rotation ticks, each row followed by its count of ticks
The counts run from 0 to 759.
[ 15.0  23.1   1.3   9.4  -6.8 -11.2 -16.9  -9.9  10.9  15.8 -33.5   0.2
 -16.8  -6.5  31.8 -40.4  20.1   1.1  11.5 -24.7 -39.8  45.8  -1.2  29.6
   9.8 -37.8  -9.1 -11.7 -31.7  30.0   4.9  -4.9  -3.1  17.9  23.1  -8.1
  20.8   4.4  13.4  10.1  -3.5   8.1 -12.5  20.7] | 251
[ 32.5   6.1  10.6  21.3 -13.7  -9.6  -5.0   0.0   8.8  14.0 -22.3   8.7
 -28.2 -20.2  21.1 -25.7  14.2  12.7  11.9   3.6 -19.7  36.7 -14.8  32.5
 -41.7 -53.2  11.7 -22.1  -8.5  23.5   1.9  34.3  16.0 -13.5  -7.2  -1.0
  13.8  -7.4  14.7  -8.4  16.8  19.5 -13.8 -11.3] | 209
[ 29.1   6.5  -1.9  20.0 -11.3  -4.6  -7.0  -9.3  15.3  -6.2 -24.1   4.2
 -19.5 -25.1  20.4 -44.3  -9.3  22.7  24.1 -11.6 -22.5  50.1  -6.1  24.3
 -24.0 -58.9   3.0  -5.1 -23.2   3.7  -0.2  35.2   9.2  -8.5   0.3   0.4
  17.3   6.2  12.5 -11.6  16.1  19.6  -8.4  -5.9] | 562
[ 17.5  -4.0 -12.4  18.9   0.5 -30.1  -6.4   4.0  20.0   2.3   5.1 -19.3
 -18.6 -19.4  30.6 -42.4 -12.1  25.3  25.5 -15.5 -23.0  34.9 -18.6  28.1
   6.4 -46.1  20.3 -28.5 -13.3   4.5  22.3  11.3  -4.3  12.5  13.3 -15.7
  13.0   0.2  -7.0 -21.6  26.2  27.3  -3.5   8.1] | 324
[ 29.7  12.0  14.7  15.4  -7.3 -11.5 -24.2   9.0  -3.3  26.7 -21.5   5.1
  -7.5 -24.1  21.2 -16.7  25.0  -2.8  33.5   4.6 -36.5  35.8 -17.0  19.6
 -31.3 -52.6  -1.4  -9.2 -14.9  25.8  -2.9  28.8  11.9   7.0  35.4 -12.0
  22.1   8.7  -2.8  -2.8   9.1   2.0 -14.1   0.2] | 375
[ 14.6  17.9  -1.5  19.3  -7.4 -18.3  -1.8 -10.7  22.1  13.7 -22.1  -8.7
 -40.4   0.3  33.4 -36.0  16.0   9.1  -3.3 -16.2 -30.8  37.6 -12.7  40.7
  10.3 -33.6  12.9 -31.2 -19.1  33.5  13.3   1.6  -0.3   0.6  -2.1 -10.9
  16.0  -6.5  21.4   2.3   5.3  27.9 -11.5  15.6] | 339
[  9.8  -3.3 -10.3   6.7   0.5 -15.0 -10.2  28.9  13.1  18.2 -28.4   1.8
   2.4 -14.5  28.9 -36.8  -9.8   8.7  34.7  -5.3 -32.0  50.3 -19.0  35.8
 -14.6 -47.8   1.8  -5.3 -11.7   3.6   8.3  32.4  -5.5  16.3  14.4 -16.6
  17.0  20.4 -17.4  -1.9  12.4  -0.3  -5.9  10.6] | 144
[ 14.0  -7.9  -9.0  20.8  -0.4 -24.1  -6.9  17.7  24.3  11.5 -17.3  -7.3
 -21.9 -10.0  32.8 -41.5  -3.3  15.6  23.6 -11.2 -39.3  48.1  -7.4  36.8
   9.1 -38.3   2.1 -30.3  -9.4   3.4   3.8  16.5  -3.0  16.5   2.5 -26.5
   0.3   7.1 -16.1  -0.5   8.0  19.7  -8.1  27.3] | 583
[ 25.2  -0.1 -11.2  27.2  -1.9 -27.7  -3.4   5.5   9.6 -18.6 -15.8   0.0
  -4.3 -27.5  16.4 -40.7  -2.7  13.7  21.6  -5.1 -33.2  44.0 -18.5  19.7
 -21.9 -41.6   4.5 -11.6 -15.9  -1.0  15.1  41.2   2.7 -14.2  16.4  11.4
  12.0  10.2  21.6 -14.8  20.5  34.6 -14.3  -1.5] | 220
[ 20.1  11.4  22.0   8.8   1.6 -22.6  -7.8 -19.1  24.6  19.1 -49.5   2.5
  -9.6  10.5  10.3 -23.6  10.7  12.0  14.2  -8.6 -35.4  30.9   3.7  31.2
 -15.4 -42.5   3.0  -8.6  -2.8  38.3  30.1  17.7   5.3   7.8   5.4   5.5
  31.1  -7.4  13.7  -3.3 -15.7  11.7   1.4  33.9] | 520
[  7.2  14.1 -18.7   6.6  -0.6 -13.4 -18.7  22.2   8.9  18.7 -19.6  -5.1
   0.2 -15.2  26.4 -38.0  -7.3   8.6  33.6 -20.4 -20.4  50.6 -20.4  30.6
  -3.6 -46.7   8.6  -7.6 -21.3  17.3  15.4  10.4  -6.4  24.7  30.4 -20.3
  22.4  18.4  -8.4  -4.0  10.2  -6.1  -9.8  -3.0] | 149
[ 18.2  20.2  -0.3  25.7  -0.2 -40.8  -6.6  -7.3  19.4  -3.2 -21.8   5.7
  -9.2  -4.6   9.6 -39.4   6.6  19.6   9.8 -14.1 -28.8  38.0  -1.2  25.5
   6.5 -21.3  22.2 -33.8 -18.4  27.9  42.9   3.0  -1.6   5.4  13.5   6.4
  13.5  -4.9  25.7  -3.8  -0.6  40.0 -14.4  19.0] | 90
[ 19.1  -5.6  -3.3   7.9   6.8 -13.6  -6.3   9.1  15.3   2.3 -47.6 -10.8
   0.2  -4.3  13.4 -30.9  -0.6   3.2  18.3 -19.3 -36.0  42.9 -23.1  31.6
 -28.9 -48.1  -7.5  16.6   0.3  12.1  10.8  43.9   4.1  -3.9  10.2  10.6
  33.5   0.2  17.6 -12.8   0.2   5.9  -1.7   8.2] | 391
[ 30.4   5.9   8.8  30.3   7.7 -28.8 -20.8  20.5   1.6   9.3 -26.8   2.4
  -6.9  -7.3  -4.2 -22.1  25.7  16.0  31.7  -1.6 -50.6  45.0  -7.5  11.4
 -21.8 -27.0  -2.5 -26.8   3.1  23.0  13.4  43.2   8.8  -2.7  16.7 -11.1
   0.9   4.4   4.5  -7.7 -17.3  18.2 -15.7   9.2] | 708
[ 21.1  27.4   9.7  27.8   0.3 -37.1  -8.5   3.1   4.3   0.6  -7.3   9.4
 -10.9 -10.1  -1.2 -25.5   9.2  27.5  25.7   1.2 -26.6  36.9  -1.9  12.0
 -14.2 -27.1  26.1 -43.4 -11.8  33.8  41.3  19.2   4.3  -4.7  16.5  -4.4
   9.8  12.6  13.9  -6.5  -2.3  32.6 -16.9  -0.4] | 445
[ 16.0  32.3  15.5  16.1   0.4 -18.2 -22.5  -0.4  -5.6  23.8  -6.6  -8.4
 -17.6  -9.0  12.3 -10.3  23.0   3.0  32.4  -3.3 -35.1  30.8 -14.8  14.3
 -17.2 -42.8   8.5 -18.3 -18.6  44.7  20.1  18.8   4.9   4.1  43.1 -14.0
  34.7  15.6  11.4 -10.0  -3.0   4.2 -12.0  -3.2] | 26
[ 21.0  -4.8  -1.7  16.2  -0.2 -20.4  -7.0 -11.7  29.3  12.1 -13.6 -24.2
 -30.9  -8.6  38.7 -32.1  -7.7  15.9   9.8 -21.2 -22.7  29.1 -17.5  38.8
   2.7 -54.4  13.6  -9.4  -8.3  16.0  14.5   6.1   6.0  14.0   0.9 -10.7
  27.6 -24.1   7.2 -18.3  17.2  26.5   1.8  21.2] | 74
[ 14.1  -6.8 -16.3  12.2  -8.4 -20.1   1.6  31.6  12.1   7.4 -29.5   0.9
  -9.3 -13.5  29.0 -45.0   2.5  11.5  17.2  -8.9 -34.9  55.6 -23.7  37.7
 -12.9 -38.2   2.8 -27.3  -5.6  -0.6   7.8  35.0  -6.5   1.4  -1.4 -10.8
   2.3   9.9  -8.6  -2.8  15.4  12.1 -13.2   5.9] | 229
[ 23.2  16.8  -1.2  21.9 -11.7 -24.9  -8.1 -17.5  24.5   3.0 -28.9  14.6
 -13.9  -7.3  20.0 -47.0   4.7  24.0   9.3 -19.9 -15.3  45.5   7.9  28.9
  -0.1 -37.5  14.8 -24.8 -26.2  26.6  24.9  -3.9   8.0  14.2   1.3   3.5
  15.5  -9.9  21.1  -0.2   0.7  28.7 -11.9  14.7] | 84
[  8.5  11.7   0.5   6.3  -3.1 -17.1 -15.4   6.2  20.1  37.4 -21.9  -5.4
 -13.4  -5.9  38.2 -26.3   3.9   0.9  17.2  -9.5 -24.9  32.4 -11.0  44.0
   3.0 -48.2  12.4 -14.0 -20.7  29.9  15.0  -4.8  -3.2  31.1  24.3 -16.6
  31.7  -1.8  -4.9   1.8  11.7   6.9  -7.7  22.2] | 505
[ 13.4  16.2   7.1   9.1  -7.2 -15.8 -10.5 -13.7  24.8  22.7 -11.7  -1.6
 -27.7  -6.5  34.7 -33.9  -6.4  21.9  16.0 -14.8  -9.3  32.6  -3.5  39.0
   0.0 -53.6  22.3 -22.3 -23.2  34.7  21.4  -7.8   4.1  21.6   3.9 -16.4
  32.6  -4.8  -0.3  -7.3  14.3  12.0  -1.2  12.2] | 421
[ 24.9   5.7 -14.9  14.8   0.5 -21.3 -19.5  -7.4  20.6   3.5  -4.1 -21.7
 -17.3 -17.5  29.1 -43.5  -4.3  21.5  17.8 -36.4 -14.4  38.0 -17.0  20.0
   5.9 -44.8  14.8 -11.5 -20.0  20.7  19.9  -2.1   6.0  19.5  21.3 -12.7
  29.3 -19.3  10.6 -23.1  13.1  20.5   2.3   2.5] | 71
[  2.0  16.2   3.9  19.6  -0.4 -15.9 -11.6 -10.4  33.0  22.2 -33.0   6.8
 -20.3   3.6  24.0 -25.3 -14.4  14.1  12.2  -5.0 -17.4  35.1   2.5  43.1
  -1.3 -49.7  25.6  -0.1 -19.0  35.8  28.1   0.1   6.2  15.9   7.1  -4.7
  33.2  -0.7  16.7   3.1  -0.6  20.3  -3.3  18.6] | 170
[ 23.5   7.9  10.7  21.5  11.9 -39.0 -17.2  -6.9  23.3   1.4 -26.4  -2.5
   1.2   3.4  -3.7 -31.7  -0.6  28.1  28.6 -11.4 -31.6  31.9   7.4  12.6
  -6.8 -36.0  16.1 -17.4  -4.6  29.5  47.8  17.8   7.7  14.9  13.6   1.6
  22.7  -2.3  11.6 -13.1 -16.4  27.6  -0.3  28.9] | 180
[  8.9   4.4 -16.6  14.9  -9.9 -12.3  -8.0  17.1  20.9  15.8 -39.4   6.9
  -3.8 -15.3  35.5 -31.1  -5.1  -5.3   7.9  -9.2 -18.1  42.1 -26.0  44.4
 -19.9 -48.4  11.6  11.3 -19.9  16.7   8.5  17.8   5.9   6.9  17.5   5.2
  29.6  -5.5  22.5   1.2  21.0  17.7 -14.3   1.0] | 737
[  5.0  10.7 -18.0   8.7  -0.7 -20.2 -11.8  23.3  18.3  10.4 -28.6   9.5
  10.8 -11.2  21.1 -38.3 -21.5  16.1  29.4 -13.0 -11.9  48.7 -18.4  35.1
 -16.4 -45.5  17.9   0.0 -14.3  15.9  31.6  16.8  -3.2  18.4  17.8  -2.0
  29.8  13.9  -0.4  -7.9  14.0   7.3  -6.8   1.3] | 401
[ 20.7   9.6  20.2  17.5   2.8  -5.5 -12.7  -1.9  10.4  16.3 -36.4  -8.6
 -21.5  -2.8   9.2 -10.9  10.0   7.5  24.1   0.6 -39.3  36.0 -13.2  27.8
 -36.6 -54.0  -5.2   7.9   2.7  29.5   4.8  47.6  12.6  -9.6  14.2  -5.6
  34.9   0.5  14.4 -10.6  -9.5   1.7  -4.0   6.2] | 36
[ 13.3   9.2   3.5   9.1  -6.7  -9.6  -7.9  -7.0  18.1  24.1 -34.3  -9.8
 -27.4   1.0  36.7 -37.5  19.9  -0.1   6.1 -20.9 -44.9  43.6  -5.3  40.7
   9.1 -43.4  -8.5 -12.5 -19.4  25.8  -1.3   7.2  -6.3  13.4   8.3 -15.4
  21.5   1.5   4.7   6.7  -2.4   4.7  -7.4  29.3] | 249
[ 14.9  -8.4 -15.8   4.6   7.2 -32.4  -4.5  12.5  22.7  -1.0 -42.8 -11.7
  12.7  -3.2  20.6 -43.2  -1.8   8.9  11.9 -26.8 -38.4  41.5 -17.1  34.0
  -5.6 -36.4  -2.2   2.9  -0.1   5.5  30.0  22.9  -8.0  15.4  13.7   8.2
  22.2  -7.7  10.2 -14.5   2.8  17.1   0.6  27.1] | 746
[ 19.3  19.7  15.7  27.6  -3.5 -31.9 -15.5   5.9   5.8  10.9 -29.8  21.3
  -3.3 -11.1   7.0 -28.8  19.8  12.5  27.5   7.1 -44.0  39.6   5.6  19.8
  -5.2 -27.7   7.6 -31.7 -18.7  25.4  22.2  17.8   2.0   4.8  21.2  -3.4
   1.3  19.1   7.8  11.5  -6.4  30.0 -23.7  20.9] | 355
[ 16.4   4.2   2.8  11.4  -6.6 -13.1 -12.0  -6.8  17.8  21.4 -22.1  -6.2
 -24.0 -12.6  44.5 -36.1   8.4   1.3  20.4  -9.2 -41.9  38.7  -5.1  37.9
  10.5 -52.4  -3.4  -8.6 -24.4  11.4  -6.8   6.0  -2.8  18.1  21.2 -16.8
  17.5   7.3  -5.1   3.5  15.6  13.4  -8.0  32.6] | 247
[ 15.6  22.0   3.7  12.5   0.2 -12.7 -17.0 -14.1  23.7  13.5 -38.7  -0.2
 -14.3   1.4  17.5 -40.4   0.4  17.9  13.6 -29.1 -19.8  45.6   6.5  29.1
   1.5 -39.4   6.5  -1.5 -24.0  36.9  19.4  -4.2   6.0  21.3  12.0  -8.3
  30.4  -6.9  19.2  -1.4 -13.1   6.0  -0.5  15.3] | 167
[ 33.0   4.1   0.7  16.8  -1.7 -20.5 -15.3 -24.5  27.4  -1.1 -21.4 -11.7
 -19.3 -13.8  23.8 -48.2   5.4  21.9  14.6 -32.4 -21.9  39.2   1.0  20.8
   2.8 -43.2   2.3 -10.3 -20.8  16.2  12.7   0.7   7.5  16.2   6.1  -4.5
  22.5 -23.7  12.8 -17.5   2.8  26.0   2.0  19.5] | 77
